In the rows, zero is written as 128.
Each path below is one point turned by a fixed rotation once a step. After each direction that follows a path, write how fast that rotation turns it, in degrees each step (0 if it stays still).
Each turn is a multiple of 5 degrees from 10 to 175, or 0.
Each row of a path follows its step; steps can be skipped.
path 1
step 1: [125 126 122 128 126 140 140 134 139 119 132 129 143 130 150 126 139 112
 125 122 129 135 126 136 126 112 125 131 138 117 123 127 138 127 138 132
 136 137 131 145 137 136 120 121 135 119 129 134 126 124 110]
step 2: [137 137 128 107 127 127 122 133 127 126 128 135 120 126 135 126 137 139
 130 124 115 134 121 145 140 118 151 122 119 122 136 137 134 128 116 129
 127 143 138 120 139 127 117 128 133 133 121 136 128 125 116]
step 4: [112 123 117 136 115 134 139 130 147 113 117 128 136 139 145 134 131 133
 122 128 121 129 119 129 122 124 137 132 143 135 132 124 126 137 125 116
 121 121 139 133 136 129 140 128 129 116 129 143 122 130 115]
step 5: [133 120 120 114 134 130 123 136 137 121 122 136 127 134 127 134 128 140
 140 133 124 133 119 136 132 144 130 126 120 140 123 129 135 133 118 134
 139 154 140 133 126 133 131 117 139 137 135 147 120 118 122]
step 6: [128 120 137 116 136 127 128 133 119 126 122 130 124 148 117 138 136 118
 127 120 126 121 122 122 119 111 137 140 137 129 142 111 139 124 121 143
 135 134 125 137 119 129 125 133 125 132 118 143 125 124 134]
step 7: [118 134 119 122 117 141 140 134 138 112 123 124 134 135 132 120 123 134
 134 126 115 129 123 132 138 120 136 156 135 126 131 117 130 129 125 129
 128 118 127 120 139 120 138 136 123 134 137 128 133 112 136]
step 11: [134 134 126 138 120 142 129 133 113 116 125 133 122 138 125 144 133 134
 121 123 116 146 128 128 123 120 116 132 110 135 126 117 119 134 123 122
 127 131 117 122 136 139 139 124 124 122 119 140 122 118 117]
step 13: [127 110 126 135 133 130 140 142 135 119 138 133 130 132 129 121 135 123
 132 116 136 108 116 131 115 118 131 144 108 119 124 137 132 131 127 138
 119 136 136 128 133 135 134 115 125 138 127 133 127 125 129]
step 16: [117 127 128 143 128 129 126 140 121 131 128 127 130 135 134 125 133 125
 134 128 130 123 103 134 112 128 122 130 132 123 130 131 130 132 132 130
 125 135 146 128 133 125 149 116 107 129 126 133 150 126 119]
Speeds:
[130 130 129 130 127 131 126 127 126 131 129 125 128 127 130 129 131 130
 131 124 127 132 133 132 127 123 125 129 130 127 125 131 128 127 127 130
 131 126 127 127 126 128 129 129 130 130 129 124 127 127 130]
35
[125 131 124 129 126 126 129 126 131 124 131 128 132 125 128 126 128 128
 130 128 130 131 128 127 126 128 127 129 131 130 129 128 127 128 127 128
 129 129 123 124 134 130 128 122 128 130 125 128 125 127 125]
115
[126 126 128 128 130 132 126 128 134 129 126 125 131 130 128 129 128 129
 125 126 130 128 130 126 128 127 127 129 126 126 127 129 129 124 132 129
 129 126 128 127 134 124 131 127 123 128 129 130 128 131 129]
115
